In the rows, 128 means zero.
These are runs of 6 systems, one row a step. Runs of the same system follow the same rule from any start.
seq 1, K722:
[[129 158  62 139 137 113 131 138 121  98 160 128 141 130 125  46 143 143
  126 194 128 141]
 [ 77  91 138 153  82 124 146 117 143 151 108 138 134 115 171 127  89 173
  121 118 144 186]
 [131 156 139 107 178 137 127 163 137 158 127 155 143 175  76 170 114 142
  111 105 145 153]
 [119 152 172 119 142 152 116 125 109  79 142 128 120 145 135  88 123 115
  124 130  49 141]
 [143 118 181 120 110 118 147 109 125 160 104 105 101 118 160 164 142 124
  181 109 119 110]
 [137 131 113 117 161 102 144 126 126 120 163 123 134 121 117 143 140  80
  118 130 155  55]
 [126 150  91 159  85 144 127 109 108  92 118 130 127  85 151  92 138 111
  129 145 157 124]
 [129 107  89 134 118  99 161 125 144 164 128 129 138 120 117 137 132 162
  139 157 163 170]]
seq 2, K621, 8 rows:
[[103 164 134 129 129 142 124 108 129  49 166 153 156 127 129 126 115  85
   99 151 112 148]
 [137 130 171 129  86 136 129  94 135 113 108 118 125 125 152 151 134 135
  172 145  88 186]
 [141 109 157 103 147 110 107 130 174 134 143 129 147 166 111 198 118 120
  131 127 119 128]
 [126 153 156 126 124 131 112 109 131  78 146 126 133 120 154 144 129  71
  131 125 127  78]
 [136 110 138 129 103  96 152  97 140 134 135 105 121 110 163 142 145 122
  173 158 126 119]
 [104 108 123 128 132  93 125 134 170 133 153 132 152 145 153 143 101 136
  124 144 157 112]
 [118 174 113 143 110 131 122 121 139  87 139 143 149 125 147 119 124 115
  131 156 160 133]
 [134 144 135 123 123 117 128 125 142 122 133 123 134 149 138 115 134 152
  161 170 101 167]]
seq 3, K621:
[[158 187 183  95 171 119  63 169 178 124 141 119 142 209 150 142 124 129
  178 136 111  68]
 [153 209 177 114 151 111 147 131 118 135 133 110 111 145 177 129 154  96
  203 132 151  39]
 [104 142 150 116 163  58 212 127 130 178 164 110 117 135 178 113 133 138
  180 155 152  73]
 [ 56 165 126 146 141  92 201 137 133 146 157 158 146 127 175 115  86 143
  123 138 203 121]
 [ 86 188 104 140 133 119 198 116 113 107 152 166 154 125 124 113 118 140
  126 175 161 207]
 [ 92 160 162 121 139 146 150 128 132 112 136 162 147 163 118 126 101 161
  122 145  84 236]
 [134 172 189 108 140 170 124 124 124 113 110 157 136 159  91 197 122 114
  132 101  99 192]
 [147 127 194  96 155 136 147 100 112 107 142 125 115 133 100 186 145  74
  135 107  67 121]]
seq 4, K949 (8 x 22):
[[169 114 123 118 132 120 124 106  95  95 147  86  97 106 129  68 179 101
  157 161  47  87]
 [150 107  88 154  86 127  65 150 150 154  91 100 121 112 168  98 131 154
  142 116 180  66]
 [176 137  98  96 191 105  99 161 151 140 159 124 140 173  70 142 152 120
  126 149 133  84]
 [115 167 106 134 147 114 144 153 109 135 141 120 117 143 154  26 133 172
  147 167 112 127]
 [155 149 124 128 121 143 101 163 145 186  79 134 129 162 111 146 130 186
  157 119 158 169]
 [111 123 172  98 190 125 144 153 120 153 147 132 118 173 104 118 113 145
  113 103  68 133]
 [111 184 172 142 119 148 160 131  91 146  96 133 103 119 169 108 123 133
  159  94 147 118]
 [146  92 149 113 136 109 167 114 126 183 114 116 111 118 107 190 143 126
  149 108 138 127]]
seq 5, K581, 8 rows:
[[110 141 114 153 110 153 112 133 102 103 117 131 117  94 159  86 117 100
   97  92 158  64]
 [160 140  76 134 118 146 132 126 113 138 104 142 136 114  69 148 155 138
  123 142 158 185]
 [106  85  96 132 138 116  99 150 140 116 154 122 133 139 133  62 108 150
   88 138  97 117]
 [118 154 154 142 103 182 102 133 111 122  81 148 122 126 129 140 112 135
  113  79 132 168]
 [152  91 126 107 154 117 147 126 113 153 135 113 112 135  87 115 152 148
  135 142  64 161]
 [100  95 152 143 104 135 131 117 114 128 117 115 107  96 173 108 110 115
  113  86 121  86]
 [148 136 117 124 138 139 166 115  97 146 114 139 122 106  78 174 150 106
  123 110 154 147]
 [116 101  86 133 136 103 139 120 120 103 165 120 130 108 129  78 132 115
  103 154 117 103]]
seq 6, K155, 8 rows:
[[140 109 135  98 174 123 169 134 106 162 139 131 119 155  61 123 145 165
  124 141  51 213]
 [118  95 206 118 133 168 107 130 102 134  99 121  93 128 134 134 112 115
  110  51  55 112]
 [173 144 152 124 121 135 181  99  83 169  90 111  91  89 109 176 177 100
  177 105 144 113]
 [123  55  95 135 123  93 161  98 106 126 154  96 106  71 140  96 144  94
  107 132 119  59]
 [106 135  80 170  76 156 121 117 114 105 105 149 139  74 138 130 114 105
   86 101 210 119]
 [148 128  47 136 118 126 125 120 125  96 146 137 151 115  75 103 151 135
  106 189 130 190]
 [106  81 132 136  99 155  69 140 155 110 113 138 140 145 129 110  90 167
   88 114  82 192]
 [169 135 155 108 140 155 107 141 133 162  88 136 125 159  72 193 141 149
  145 105 114 184]]
seq 7, K294 (8 x 22):
[[137  87 172 120 108 172  60 138 146 131  88 130 125 151 109 164 108 149
  106  80  69 176]
 [175 120 182 102 147 152 120 118  94 131 109 103  89 128  99 146 165 100
  151  96  49 107]
 [141  53 144 118 127  85 164  93 126 151 145  90 100  92 143 156 148  96
  143 122 106  65]
 [144 104  93 134 133 103 129 135 141 166 124 119 126 106 123 167 133 106
  118 104 209  48]
 [148 149  42 142 139 122 110 152 119 119 141 128 137 115 107  75 146 121
  108 150 179  79]
 [127 117  63 155  91 127  93 144 146 124 117 123 140 126 141  62 122 180
  123 167 143 165]
 [131 129 131 127 133 153  83 169 143 153  98 133 130 172 112  99 111 196
  124 120  95 188]
 [122 126 185 117 143 155 126 138  98 139 110 119  96 146 132  91 126 151
  136  96  45 147]]
seq 8, K722 (8 x 22):
[[ 99 157  86 157 100 117 139 132 137 120 130 142 148 124 162  77 111 166
  134 171 166 169]
 [ 85 134 136 129 136 114 152 145 152 156 132 155 149 159 131 142  89 177
  120 132 152 193]
 [102 171 178 111 163 151 125 145 130 114 135 160 141 174 113 141 101 132
  113 110 100 168]
 [136 165 203 110 139 140 138 116 114 117 126 123 111 148 144 138 138 118
  169 123  71 136]
 [136 132 175 111 139 104 158 103 125 126 147 110 115 121 153 163 143  83
  162 123 120  70]
 [136 155 109 142 114 120 145 105 115 101 138 124 130  92 143 138 146  75
  138 137 176  73]
 [131 139  71 149 101 108 155 107 126 115 137 129 143  95 132 117 144 125
  137 176 178 143]
 [ 98 109  91 140 111 116 143 120 148 123 139 151 158 121 118 142 106 146
   99 151 161 187]]
seq 9, K155, 8 rows:
[[109  98 120 100 184  58 187 107 144 110 215 124 145 139 116 137 131  97
  118 183 100 107]
 [ 83 161 175 148  89 162  87 114 146  62 125 149 146 122 193 139  82  89
  107  97 148 101]
 [150 175 117 119 123  98 174 102 145 120 146 138 153 134 114 174 156 122
  183 197 157 183]
 [ 90  71 152 118 135  96 102 121 176  90 179 122 145 149 161 121  89 118
   98 144  74 109]
 [135 189 166 133 105 155 104 128 151 117  97 152 148 146 140 205 115 110
  152 107 182 141]
 [160 116 121 101 154  76 139 116 154 119 176 101 136 151 124 128 158 122
  170 198  92 113]
 [ 88 112 167 140 106 124  95 137 165 125 126 132 138 137 196 137  80 129
  119  96 154  85]
 [159 192 108 117 152 112 148 133 137 133 140 140 148 145 101 168 153 112
  159 161 183 124]]
seq 10, K581, 8 rows:
[[111 175 196 115 141 144 167 115  99 119 126 137 116 148 136 123 129 133
  157 129  72 181]
 [113  78 169 124 109  89 178  88 134 146 140 103 113 109 166 148 130 128
  161 142  95 137]
 [107 118 160 120 144 106 170 108 129 133 150 137 131 112 135 186 118  81
  118  98 160  82]
 [135 170 110 124 140 115 163 103 113  89 163 136 141 110 118 139 151  77
  135 162 151 109]
 [125 124  89 142  97 108 106 111 164  87 150 130 160 117 151 135 122 115
  126 173 162 133]
 [132 144 126 119 135 138  73 147 173 102 139 146 161 168 115 159 107 127
  110 135 138 142]
 [152 156 159 114 133 143  79 141 142 103 127 121 131 168 133 114 132 135
  152 142  77 138]
 [156 111 164 124 106 128  99 127 144 150  99 102 112 139 152 142 137 146
  171 120 104 121]]
seq 11, K294, 8 rows:
[[ 85 130 127 152  92 120 173 109 128 135 124 141 136 108 164 118 106 153
  135 144 154 183]
 [107 161 142 120 154 147 145 145 125 139 126 166 145 153  94 158 107 138
  104 110 141 179]
 [103 148 151 134 123 156 146 105  93  81 136 144 124 108 131 111 123  95
  107 118  92 151]
 [132 118 146 127 102 124 158  92 128 126 122 130 130 108 123 184 136 115
  147 137 126 174]
 [126 115 137 113 148 128 124 123 139 107 149 142 144 133  98 178 119  90
   95 113 128 121]
 [145 141 123 138 101 144 108 104 121  86 124 124 129 100 133 142 141  83
  130 129 138 107]
 [158 116 101 121 122 107 114 117 156 119 141 119 144 132 110 156 148 123
  143 166 134 138]
 [128 115 124 130 123 132  73 139 157 105 132 126 142 145 136 129 112 124
  111 124 124 107]]
seq 12, K949:
[[ 96 116 128 159  87 132 192  96  78 136 109 121  98  62 170  93 132 121
  132 110 143 125]
 [147  84  93 135 111 130 129 114 133 152 108 133 136  93  82 200 134 107
   97  96 183 129]
 [110 110  90 126 156 126 153 116  97  87 173 138 132 104  93  95 131  91
   71 135 104 118]
 [146 153  82 160  76 163 108 115 104 103  92 131 127  86 125 100 145 131
  127 138 155 160]
 [164  75 107 118 128 142  79 131 141 124 120 117 131 133  76 145 139 130
  101 123  86 148]
 [124 147 132 136 129 159  85 143 111  89 127 125 120 131 143  70 121 113
  104 109  98  87]
 [188 148 128 127 111 138  97 126 127 134  98 103 113 128 124 138 166 121
  176 135 129 107]
 [136  80 118 118 149  97 112 145 145 153 145 103 119 141 133 102 128 144
  127 132 105  80]]

Which system made each of these runs?
seq 13:
[[115 110 158 137  89 138 103 118 153 123 108 129 133 137 158 138 107 157
  140 128 104 185]
 [115 130 181 116 132 139  98 127 153 106 131 137 137 152 143 171 104 105
  119 100 107 119]]
 : K949
seq 14, 2 rows:
[[104 187  71 162  91 163 129 116 112  64 129 167 160 102 119  96 121 120
   97 165 167 203]
 [118 110 135 121 112 110 161 114 153 156 124 139 146 149 110 163 121 185
  154 170 108 252]]
 : K722
seq 15:
[[153 106 134 114 128 111 126 128 158 169 114 126 136 140 102 209 132 130
  145 119 161 137]
 [131 139 113 121 148 136  87 130 139  69 163 134 149 142 111 115 125  93
   96 143 104 109]]
 : K722
seq 16:
[[111 180 169 146 110 175 137 140  80 140  79 133  98 119 165  78 120 146
  145  81 123 130]
 [159 119 112 108 169 110 181 138 107 196 121 125 116 132  65 157 159 146
  145 127 138 150]]
 : K621
seq 17:
[[135 115 142 122 120 111 198  93  91 139 134 104 100 110 130  84 164 156
  178 179  48 200]
 [ 86  95 175 122 143 129 117 156 166 178 113 153 141 170 129 183  70 165
   98  72 141 156]]
 : K621
seq 18 (2 x 22):
[[108 154 100 148 113 154 117 136 114  94 125 147 138 125 129  68 117 147
  104 144 121 177]
 [153 145 134 123 121 158 105 144 124 144  92 133 126 150  99 129 137 167
  142 127 102 199]]
 : K621
seq 19, 2 rows:
[[165  92 134 122 128 156  91 153 121 184  75 116 106 134  91 152 136 152
  120  71 123 125]
 [184 107 105 122 139 133 114 144 102 173  99  95  95 117  95 111 169 134
  143 109 121  83]]
 : K155
seq 20 (2 x 22):
[[170 185  91 134 118 162 106 143 116 135  90 142 136 129  87 146 153 131
  137 129 178 154]
 [136  77 125 110 156 122 130 132 113 141 143 114 112 138  92  93 138 150
  114 134  48 156]]
 : K949
seq 21, 2 rows:
[[ 78 113 145 123 161 106 185 108  88  87 188 126 113 105 151  61 119  91
   98 138  70  91]
 [145 161  96 166  55 149 118 112 126 136  71 130 131  86 154 152 140 131
  157 126 218 141]]
 : K949
seq 22, 2 rows:
[[129 114 204 102 133 118 188  85 113 129 136 120 111 135 119 164 146 128
  176 152  31 212]
 [ 96  98 208 107 141 126 133 118 162 139 133 148 140 149 130 235  85  99
  107  70 127 127]]
 : K621
seq 23:
[[180 132 121 138  92 154  65 155 130 158  69  93 103 142 144  72 153 189
  179 135  97 140]
 [176 135 112 106 179 124  79 190 142 185 112 116 121 178  91 125 142 160
  136 108 142  76]]
 : K621
seq 24 (2 x 22):
[[170 151 118 130 118 124 118 148 124 175  91  99 105 137 143 101 158 165
  189 141 142 106]
 [136 101 122 109 176 100 126 170 145 190 133 117 121 167 107 122 124 167
  126 116 130  98]]
 : K949
seq 25, 2 rows:
[[116 132 141 111 164 117 135 123 121  83 178 127 133 143 126  94 129  99
  111 151  72 111]
 [135 159 124 154  75 140 109 120 131 122  96 120 127 112 176 108 134 141
  168 144 157 134]]
 : K949
seq 26, 2 rows:
[[110  97 108 118 152 107 180 120 128 149 149 149 144 130  78 165 121 137
   98 136 134 187]
 [ 74 128 149 133 135 129 139 117 118  78 163 140 134 122 156  86  97 105
   88 124  95 120]]
 : K581
seq 27:
[[173 125 123 121 114 150 163  89  79 126 107 120 107  94  69 143 181 119
  151 145  77 203]
 [108  47 173 111 149 128 106 139 146 152 129 124 118 151 115 152  92 142
   85  75  65 132]]
 : K621
seq 28 (2 x 22):
[[113 116  89 150  96 118 150 115 132 139 121 136 139  97 136 137 121 135
  118 137 187 145]
 [115 117  87 129 129 122 120 133 139 104 152 139 151 135 109 100 118 144
   97 161 116 172]]
 : K621
seq 29:
[[139  98 210  99 129 136 134 102 131 130 122 117 112 145 121 179 133 122
  154 112  39 170]
 [150  93 192 112 120 120 145  93 126 147 115 104 104 109 139 208 143  85
  158  90 114  84]]
 : K155
seq 30 (2 x 22):
[[157 152 144 104 150 106 114 163 171 180 117 121 140 201 116 141 134 201
  191 167 116 185]
 [100 136 194 117 152 105 128 160 147 166 129 108 111 174 204  85  99 170
  169 113 101  79]]
 : K581
seq 31:
[[132 112 138 102 160 151 153 107  92  90 153 147 129 129  49 140 142 100
   83 129  40 203]
 [ 99 125 151 167  58 188 104 109  89  93  80 126 102  77 178  76 114 126
  111  85 102 143]]
 : K949
seq 32, 2 rows:
[[153 167 153 121 142 147 104 167 115 163  94 114 107 168 131  83 141 175
  170 121  96 131]
 [ 99 100 162 116 164  95 155 140 127 155 155 111 107 139 164  92 112 136
  129 112  94  71]]
 : K722
seq 33 (2 x 22):
[[ 81  94 131 127 153  82 229 108 101 163 159 127 113  90 140 135 120 107
  112 115 156  90]
 [ 57 101  98 159 105 109 195 103 117 124 147 154 141  81 148 117  95 125
   80 129 179 159]]
 : K621
